These are runs of 6 systems, one row a step. Runs of the same system follow the same rule from any start.
turo, run 1, 11 rows:
[[-19  -5 -56 -26 -59   0 -60 -21   7  30 -35  21  54  13   8  -2  27  15
   18  -8   6 -28]
 [ -6   8  16  -8 -20 -13  60   6  33   2  42  22 -14 -30 -33  13 -40 -22
  -72 -20 -24  42]
 [ 85   1 -20 -51  37  -4 -37   8 -21   6 -10 -49  13  38  41 -13   0 -18
   44  24 -12   3]
 [-30  31  50  59 -17  -2 -15 -26  14 -32  30  11  16   3  27   5   6  45
  -44 -43  22 -54]
 [-31 -28 -22  30  67  21  41  -8 -33  -2  11 -14 -18  16 -33 -23   6 -39
   34  23  -6  55]
 [-14 -14 -21 -18 -58 -13 -20  39   3  31 -52 -12 -29  13  25  20 -20  46
   41  -7  32 -52]
 [  8  27 -23  17   8  30  -2 -26  37 -13  21  57   7 -33 -80  27  10  10
  -55   4 -38  38]
 [ 20 -26   0 -67  -8  -6   3  45 -41  10   7 -35  33 -43  70 -12 -11 -31
   30  22 -17  19]
 [ 50  36  44  31 -19  -7   2 -35  45 -47 -22  35 -10  44  13   3   0  -2
  -30  11  44 -45]
 [-37  30 -37  13  26  -3  -1 -38 -40  20  64 -29  21  -3 -15 -44  18 -34
   28 -32 -18  32]
 [  1 -27  43   2   8 -17  38  47 -19  32 -35 -19 -74   6  13  16 -44  45
    9  -3  18 -42]]
Pomek, run 2:
[[ -2 -18  13  56  51  43  12  33   4 -70  30 -40 -47   9   7  10  -6  27
   11   2   6  33]
 [ -9  -1 -21  48   2  25 -14   0 -22 -22 -40  46  43  19  14  22  16  31
   38  31  38 -53]
 [-11  20  -4  20 -93  18  51 -22  18 -33  12  18 -39 -41  17 -54  -4   5
   -1   9   8  17]
 [ 37  30 -37 -41   4  -5  -1  18 -45  11  23  27 -15 -62 -64  30 -21   2
   35  18  31  22]
 [ 26  17  79 -33   1 -10 -23 -44 -26  31 -16  18   8 -46   7 -20  22  32
  -45   6 -24 -46]
 [  4 -12  28   4  43 -14  20 -44 -14 -36  44  -7   3  21 -32 -23   5 -54
  -33 -14  34  53]
 [ -7 -14 -17 -13  15 -51  19   5 -45  59 -15   5  43  58  23   8 -25 -21
   19 -21  26 -51]
 [  0 -16 -23   7 -34  -5  20 -27  45  30   5 -34 -53  54 -10 -30 -23  32
  -47 -52 -41   7]
 [-21 -67 -61 -16  45  25 -25  42 -35  15   6 -23  14   3 -23  38  -5  37
    8 -10 -19  38]
 [ 25 -34  37   3 -13  27  -7  26  30 -28 -48  13  27  10  65  24   1  34
  -36  33 -18 -37]
 [ 18  17 -37  14 -32  25 -32  -6  33 -89  45 -21  16  10  17 -10  13 -25
   20  -5  33  52]]
doraf, run 3, 11 rows:
[[-29 -64  13 -25  42 -24  15  10 -48  33  -6 -62 -17  35  27 -32  -6 -25
   20 -16  10  16]
 [-25 -70  -2  14  17   0   0  -4  35  10 -51  -1  -7  89 -19  23  -6  10
  -42 -12  12  -6]
 [-34 -36 -70  17  -1  32  16  25  43  -7   8 -20  22  28  11  -1  -6 -24
   -7  -5 -55  60]
 [ 44  -3 -16   8  12  20  10  86  35 -36  -8  -9  -4  23  42  58 -37   4
   14  24  -2  -3]
 [ 27  56 -20  42   6  44 -53  -5  62 -43  14  10  22  10  -5  29  24  30
   -6   4 -31  -6]
 [-18  62  27  39   1  26  19  37 -12 -32  49  13  14 -79  37   9   5   4
   25  19 -13  -8]
 [ 25  53  41  11  -6   5 -12 -16 -15 -11 -35  41 -30 -30 -19  -1  19  11
   50  48  45 -48]
 [-50  31  16 -28 -53 -18 -32 -39 -18  46   4  10  -8 -67 -30 -29  28  14
    2 -21   0 -16]
 [  9  -2  37 -57  20 -41  37  -2 -54  69 -11  10 -16 -42 -25 -11 -17 -32
    2  22  -3   1]
 [ 12 -49  24 -66   5 -34 -54 -48  -9  30 -37 -30  12  45  -3 -25  26 -19
  -22 -17  19  -4]
 [-45 -29  -4  -3  14 -33  36  -8  15  39  18 -14  35  50   7  -5 -20 -42
  -55 -47 -23  15]]
Guveb, run 4:
[[ 41  56  50 -26  27  -5 -23  39  -2  15   9  28   0 -67 -22  57  -9  16
  -10  25  -9 -31]
 [ -3   6  45  11  44  21 -25 -67 -16 -11  -9   9  28  -8  -4 -53  66 -28
   -1  38 -22   8]
 [-72   9  60   5 -28 -36  13  29   3  -7   5   3  14 -20  39   8  -5 -51
   15 -14  65 -26]
 [ -9  27 -13  19   9 -27  18 -30  31  69 -53  31 -19  63 -46   4  -9 -12
    0  -1 -12 -42]
 [-43 -20   9 -49 -16  -9 -29  16  21  59   7 -55 -15 -31   7 -15   6   8
  -26 -38 -62  25]
 [ 26 -49  19 -24  62   3   9  46  11   0 -34  22  22  18 -19  64 -16 -22
  -35  39  -7  16]
 [  1 -18 -14   5 -15  29 -51 -13  44 -39 -26 -31  46  51  64 -28  38 -18
   11  14 -16   2]
 [-15  57  -7  44 -14   3  44  61  65 -31  40   4  -9  -4  19  38 -38 -36
    4  -8  -2   7]
 [ 19  43 -25  27  59  26 -16  15 -10  42 -21 -19 -24  12  -9   1  11  24
   65  28 -50 -28]
 [-39  -4  74  15  -2  35 -26   6   9 -25   3  -6 -34 -82   4   1  33  50
  -27   7 -16  -3]
 [-36 -11  -6  10  15  16  24   1 -21  -6 -42  71  37 -22 -36  16  17 -44
   33  64  27   7]]
Pomek, run 5:
[[ 57 -27 -17  -3  13  -4  57  28 -28  -8  18 -27 -66  23   2   1 -62  34
   -2 -14  10  17]
 [ 21 -35 -24  -5   2  15 -69 -36 -38  -2 -16  10  25  20 -22  18  17  87
  -22 -24  21 -30]
 [  1 -44   5  23 -24  29  55 -14 -27 -52  34   5  23 -20  52 -32 -11  28
  -55  -2 -18  23]
 [ 78  -5 -41 -18  -4 -10   5  20 -37 -41   4   3  -7  34   5  24 -35   6
   38  13  68   5]
 [ 15  29  -1   2 -54  -3 -26 -45 -25   7  33   2  17 -20  23 -23  -1  79
  -35 -51  -1 -45]
 [ 45 -17 -13  21  42  25  55 -22 -55 -34  51  -6 -30 -12 -20 -23 -22  29
  -19   6 -13  45]
 [ 23 -42  20 -12  10 -15 -19 -14 -68   0 -34  20  12  19   1  13   0  45
    7   3  71 -52]
 [  8 -10 -16  13 -56   1  34 -67   0 -26  35  27  18  11   2 -40  -8  23
  -73 -34  -3  12]
 [ 51 -32 -57 -48   9 -16  32  22 -78  11  34 -24  -4  -1  -1  -2 -43   7
   27  -6  24  31]
 [ 51  -9  32 -15  -6 -12 -33 -14 -11  15  -8   0  -2  14   6  19 -15  84
  -61 -34   1 -60]
 [ 11 -43 -29  23  29  33   2 -52 -35 -55  51 -22  25  20   6 -35  17  22
  -38 -23 -13  50]]
Guveb, run 6, 11 rows:
[[-48  21  20  -4 -35 -55   7 -21  -7  61   2  -2 -46   6 -36  -4 -16  10
   -4 -56  44 -42]
 [-17 -43 -19 -35  16 -24  13 -32 -22  86 -18   9  -4  11 -54  -5  -9  18
  -49 -24 -46   5]
 [ 15 -86   6 -78  -7 -17 -18  12  -7   5 -18 -31  11  12  18  -1  -5 -14
  -35  -5   0  36]
 [ 40 -26 -34  -1   2   0 -16   7  43 -47   0   8  56  74  18  37 -13 -28
  -32  -6  19  19]
 [ 26  29 -54  32  -5  14  17  19  27 -23  43 -44  15  55  64 -21 -23 -11
   21 -23 -34  13]
 [ 21  33  -5  50  50  24  13  50  -1 -19  36 -37 -63   4  -2  28 -28  48
   27 -12  -6  -4]
 [-20 -22  -4  53  39  61 -15 -11 -46 -21  -9   7 -12 -26 -18  -2  30  84
   14  17 -16 -10]
 [-30 -17   8   8 -61  28  30   4 -27 -42 -17  45 -16 -74   5 -13   9  18
   17  42  38  10]
 [ 28  48 -32 -35 -55 -15 -10 -22  -6   9 -18  58  10 -30 -46   3  -1 -25
   35  27  47  -9]
 [ 41  65  15 -52 -27 -34 -14 -50 -17  37  41   4  18 -41  -8 -34   3 -14
  -26 -22 -26  -9]
 [ 14   0  54 -28  67 -43   8 -24 -42  19  34 -16   6   6 -20  -8  -1 -48
  -20 -19  21  10]]
Mab, run 7 (11 x 22):
[[-15 -39 -52   6  10  13 -35 -37  34  33 -45 -24 -15  80 -38 -18  20  15
   -2 -18 -26  12]
 [-68 -28 -13   0 -13   5  17  65  -5  17  34 -10  31 -45  20  39 -26  19
  -23 -33 -28  17]
 [ 71  -7 -18  -5  28  31  15  38  40 -22 -48  18   2  36   9  32 -17 -14
    9  63 -32   7]
 [-29  52 -17  15 -48  25 -61   2  37 -36  29  -3  40 -32  26   4  32  10
   16 -13  -1  -7]
 [ 30  55  20  58  43   8  82   4 -12 -22  36  40 -19  -7 -12   4 -30 -24
    7  31   6   1]
 [ -2  20   0  -7 -10  11 -51 -19 -14   8 -31 -39 -54  -3  -5 -41  39  17
   83  16  22 -15]
 [-52   3  48   9  -3 -13  14 -21  -5  20  11  43 -25 -53 -71  26  -2  23
  -55 -24  14  -3]
 [ 15 -31  -3 -64  16  -3  12  -7 -29  36 -42  -5  10  -8   1 -35  12 -60
   29  55 -26  35]
 [ -7  13  48 -48 -50 -42 -52  17  37  23 -10  -7  18  -8  29  26  -4   0
  -38 -38  19 -43]
 [ 36  17 -32  10  56  -4  25 -44  -9  26  34   9  51  44 -11 -15  -7 -27
  -45 -13 -61  16]
 [-16 -14  26  11  17  -1 -22  37 -16  -9  11 -78  -4  27  95 -16   0  17
   39 -20   5 -34]]
doraf, run 8 (11 x 22):
[[-30 -18   1  48  42  24  19 -46 -21  30  12  23  45   8  -9 -12  11  46
  -66 -19 -69 -14]
 [ -5 -31  26   2  -2  16  41  19   0 -66   1 -19 -39  -6  27 -30   5 -49
   33  40  38  51]
 [-13  -8 -52   0 -34 -15 -29  15  15  19 -40  33  26  44 -24  50 -13  21
   16 -15  43 -41]
 [ 20  30 -33  -2 -25  26  33  -6  23  28  29 -15 -22 -34   3 -38 -13  22
  -30  -4 -99  27]
 [ 46   3  34 -28  54  -2 -37  45 -28 -41  24 -29 -13 -17  -2  45  -5 -12
   26  15  50  15]
 [-11   2  10  37  -6  11 -27 -63   3  -3 -21  57  67  18   2   1  29  30
  -48  -3  -4 -48]
 [-31  36  -1  10 -41  -5  64   5   7 -13  40 -14 -34 -34  23 -54 -10 -60
   34   5   2  39]
 [ 26  -4 -14 -24  16 -25 -24  26 -40  38 -39 -10 -32  28 -19  34 -22  35
   53  -2  54 -47]
 [-12 -14   5  -2  -4  22 -25 -58  18  26   4   1  -6 -17 -37 -27  25  53
  -77 -25 -71  14]
 [ -5 -27  14 -27  42  -7  32  39 -37 -29  30  -2  17 -28   2  15 -13 -66
   12  27  25  56]
 [ 32 -18 -12  -2 -33 -13 -24 -24  17  -3 -58  26  37  68  33   8   2  11
   -3   8  30 -54]]
turo, run 9, 11 rows:
[[ 29  13  90  23  36  13   3 -32  -8  -7  -1 -15 -44 -11  20 -31  18  40
  -35  11 -29 -37]
 [-62 -21  27   5  39  -5 -55 -28 -37  -5 -13  -4  23   3 -23  -4  51 -24
   36   3  53  -4]
 [-69 -34 -13  22 -18 -22  59   7   7  66 -46  30  -7  37 -10   6 -26   2
  -19 -14  -6 -30]
 [ 20  -5 -42 -54 -17   1 -51  -3  58  25 -14 -26 -33  12 -61  13   3  -6
  -11 -11 -31  49]
 [ 29  16  10 -31  21 -11 -31  54   4   7  29   0  67 -25  38  64 -20   6
  -34 -13 -27 -19]
 [ 20 -11  41  40  28  41  14 -22  34 -59   4 -16  16  30  58 -42  25 -19
  -24  29 -34  15]
 [-46  35   1  25  -7 -18 -11  21   7 -25  20 -28  -3  23  27  -6   6 -56
   76 -11  70  -9]
 [-18  39 -23  62  17  10  60   8   9  52 -12  22 -49  17 -32   4 -27  32
   15   3 -39 -31]
 [ -7  -4   3 -43  -9  27 -58  13  -1  17 -16 -24 -44 -76 -36  -1  29  36
   23  18 -24  25]
 [  0  -5  44 -23   4  -9   1  27  -7   1 -34  73  63 -46   3  56   0 -11
  -30  46  10 -29]
 [  4  -1   1 -24 -38  -4  14 -61  28   0 -11   3  29  22  28 -70  25 -63
  -21  14 -30  25]]
Mab, run 10, 11 rows:
[[-72  -1 -12 -10 -83   0 -27   4   6  23  11 -10  11 -52  21 -11  11  40
  -12 -43 -11 -12]
 [ 68   4   4 -14  53   0  60  20  -2  -6  19  21 -14   0 -36  29 -44 -29
  -30  30 -19  40]
 [  6  -1 -11 -28 -28  13 -81  -9 -15  -2 -32 -24  37  -5  56 -20  44  18
   49  13   9 -35]
 [-16  27  42  47  -2  -9  50 -26  33 -32  50  32  -7   1 -28  10 -20   1
  -73 -31   7   4]
 [ 16  -8 -53 -18  35   4   0   1 -53  24 -16 -36   2  33  12 -33   6 -32
   84  27   3  17]
 [-33  -5  47  12 -48  -9 -11  13  25   8 -17   5 -44 -18   0  24 -15  71
  -44 -39  18 -49]
 [ 19 -18 -53 -16  49  23  14 -25 -13   4  13  14  29   1 -54  -8   9 -37
  -13  25 -42  72]
 [-16 -10  40 -25 -46 -13 -13  55 -11  -7 -23 -19  17 -29  89  14  -8   3
   33  12  33 -47]
 [ 49  37 -25  21   8   0   6 -51  58 -13   8  37  -8  52 -65   6  -5 -10
  -50 -10 -11  14]
 [-29   8 -24  -5   4   5   2  18 -74  17  42 -39  29 -40  52 -32   3   2
   57 -15 -13  -2]
 [ 36 -12  58  26  17   0  18   6  32 -23 -35  12 -67  39 -20  28 -21  35
  -32   7  30 -28]]
refe, run 11:
[[ 76  -8 -71 -50 -37  10 -27  12 -16   7 -27  -1  29   9  26   3 -13  21
   30  25 -16  -6]
 [ 24  41  37  10 -21   8 -24 -31  36 -60  70  -9   1 -30   0  -3  13  10
  -57 -36  -2  25]
 [ 21  -3 -10  19  72  10  37  14 -75 -15  25  -2  34   5  28  -4  -8 -23
   48  33  11   8]
 [-31   7  35  49 -50   3   3 -30  25 -26 -34   5 -28  29  42 -33  15  23
   12  -4  39 -58]
 [-52  -6 -38  16  12   6  28 -17 -15  20  14  15 -42 -21 -91  -5   2 -12
   17  -4   9  51]
 [ 25 -44  -5 -59 -55 -10  11  27 -42  41 -41   7 -11 -38  31   1 -29  48
   -3  16  -3 -33]
 [ 36 -11  24 -27  -4  -1 -35 -53  45 -41  -1  27   8  11 -53  10  23 -16
  -68   1  19  34]
 [ -4 -14 -42 -24  14 -22  16  11 -60  14  50 -12  81   4  46 -10 -13 -33
    6 -19  -9  15]
 [ 43  13  27  42  -1  -7  27  -9  37 -26  -7 -23 -49  84  38 -14 -26  11
  -11 -20  22 -34]
 [-46  -9 -49  33  39  28 -47 -25 -35   0  21 -30  -9  12 -49  -8  35  34
   37 -32   7  25]
 [-24 -31  14  30 -23  25  60  38 -18  15 -16  20 -21 -38  32  11 -30  71
  -32   9 -38 -29]]
refe, run 12:
[[ 49 -50 -26 -41 -27  18  -3 -29   5  15 -48  -8  14  32  35 -41   3  10
  -17  31 -48   8]
 [-15  -2  -1  -9 -15 -12 -39  15  33 -52  52 -20  17   3 -14  38  -8 -16
  -31 -52  45  36]
 [ 61  17 -52  26  46  11  47 -12 -51  19  21  10  36  36  19 -11 -28  20
   10  12 -42 -15]
 [-17 -11  40  33 -25  27 -33  -2  35 -61   3 -56 -47  13  50 -34  27  28
   13 -12  24  -1]
 [-36   6 -34  53  45  16  28   9 -40  -2  20  55   9 -18 -65  44 -10  19
   13   7  22   6]
 [ 10 -20  -8 -20 -72  23  28  -4  -1   5 -47   7 -17 -26  50 -54   2  20
   13  39 -29  -8]
 [  3  11  11 -26 -23 -14 -18  -2  21 -45  22  22 -22 -29 -70  38  -5 -26
  -16  -8  67  44]
 [ 49  10 -31 -32   2 -14  24 -36 -79  42  12  22  58 -12  21 -29  -9   8
    1   9 -24 -20]
 [  2 -18  75   0 -18 -12  -2 -25  33 -47   6 -40 -40  33  36 -37  10 -18
  -28 -21  40   4]
 [-34 -22 -49  26  57 -12   0 -17 -62  26  10  14  31  42 -47  25  -2  -1
   21 -24  35  -2]
 [-15 -34  -2  13 -51  13  34 -14  17  30 -29 -19 -33  22  47 -47 -13  55
  -28 -14 -49 -25]]

Which system made each run below?
run 13:
[[ 10 -45  14 -33 -18  34 -83 -23   9 -34 -27 -41  10  -3  32 -22  51  34
   -9   8 -13  10]
 [-14  11  12  35  12  11  28  43   8 -65  56  16  48 -21  33  43 -20 -27
  -20  -3  19  16]]
 : Pomek
run 14, 2 rows:
[[-28  36 -10  19 -15  49 -64   8  33 -42  13   5  10 -55 -19  17  46  21
   23  17 -12  21]
 [ -5  48  47  22  11  22  37  33  -5 -25  -1  34   7 -67  33  -4  10 -37
   38  67  -8  -8]]
 : Pomek
run 15, 2 rows:
[[-45  55  47  26  36  -4 -28  -2  33  57 -17 -16 -30   1 -15  -4  24  -5
   18  -3 -39 -44]
 [-82 -23  64   2  32   7   2  19  12  48 -34   3 -13 -42 -13  10  22  -4
  -22  19 -41 -12]]
 : Guveb
run 16 (2 x 22):
[[-32  17  -2   8  19  17 -22 -24  72   3  -9 -11  16  29 -20 -21  43 -68
    0  13 -46  43]
 [-48  45  19   4  14 -29   8  74   7  48  10  -8  17 -16  34  45 -24 -31
   36 -10  -1 -43]]
 : Mab
run 17 (2 x 22):
[[-51   4  10  17  13 -26  21  54 -21  40  -2 -22 -60  -4 -18  32 -35  15
   45 -22  42 -28]
 [ 14 -10  -3 -12   7  24 -25 -35   4  54 -69  28 -25  -1 -45  -4  23  59
  -15  26 -47 -28]]
 : refe
run 18, 2 rows:
[[ 48  -1 -94 -22 -14 -11  20   1 -45 -10  50   1  45  17  -5   6 -34  -6
   10 -19  17  34]
 [ 67   8  13  20 -18  13  11 -32 -15 -43  37 -36 -30  25  49 -45 -15  53
  -21 -26   5 -14]]
 : refe
run 19, 2 rows:
[[ 32  48  -6 -24 -48   1  34   4  48   0 -20  10 -59 -26 -19 -28  -6 -50
   38  48  -8  26]
 [ 17  44  18 -62 -17 -35 -56  -5 -40  25  23  -3  -3 -63 -24  15   7   1
   26 -15  40 -16]]
 : refe
run 20:
[[ 57  20 -64  -1   6  10 -21 -65 -38   4  26   4  59  32   8 -38  15  25
   -4 -16 -25  -5]
 [-10 -31  36  14  -3  -6  50  27 -44 -15  32 -42 -55 -14  39 -14 -41  44
   -6 -31  22  -9]]
 : Pomek
run 21, 2 rows:
[[ 92  25 -21 -43 -26  -2 -11 -58 -17 -18  30 -26   2   3  19 -63   7 -14
    0   6 -20  28]
 [ 12   5  39   1  13 -29 -21 -19 -62 -23  52 -11  20  -2  20   4  -8  34
  -18 -48  66 -37]]
 : Mab
run 22, 2 rows:
[[-58 -26  -3 -32   1 -33 -34  28 -41  21   1 -12  -7 -14 -31  35   0  -7
   36 -28  73  -2]
 [ 11 -33  -8 -10 -28   1  57 -24   8  48 -57  50  -4  15 -16 -13 -18  19
  -52  23 -42 -13]]
 : Mab
run 23, 2 rows:
[[-39   8  56  16  50  -3  32  19 -11  37 -22  49 -16 -50 -51  44  -1  -6
  -12  33  -6 -19]
 [-16 -32   0 -53 -20   3 -39 -21  10  52 -70  -1  17  -2   9 -30  40 -19
   12  36 -35  -2]]
 : turo
run 24:
[[-52 -15 -12 -17 -25   2  31  50 -45  21  27   9 -14 -85 -19  25 -26  33
    2 -12   2  21]
 [ 83 -12  13 -34 -14  10   9 -17   4 -11 -61  45  -6   4  -3   2  -6   7
  -17  66   1 -14]]
 : refe
run 25:
[[   5    6    1  -48  -34   10   -8    9  -41   11   27  -22  -31 -100
    -1  -32    7   26   20    8  -16   31]
 [  55   -1   48  -19   13  -10   14   -8  -37   -9  -37   65   20  -19
    -8   27   -7    3  -14   52   45  -40]]
 : turo
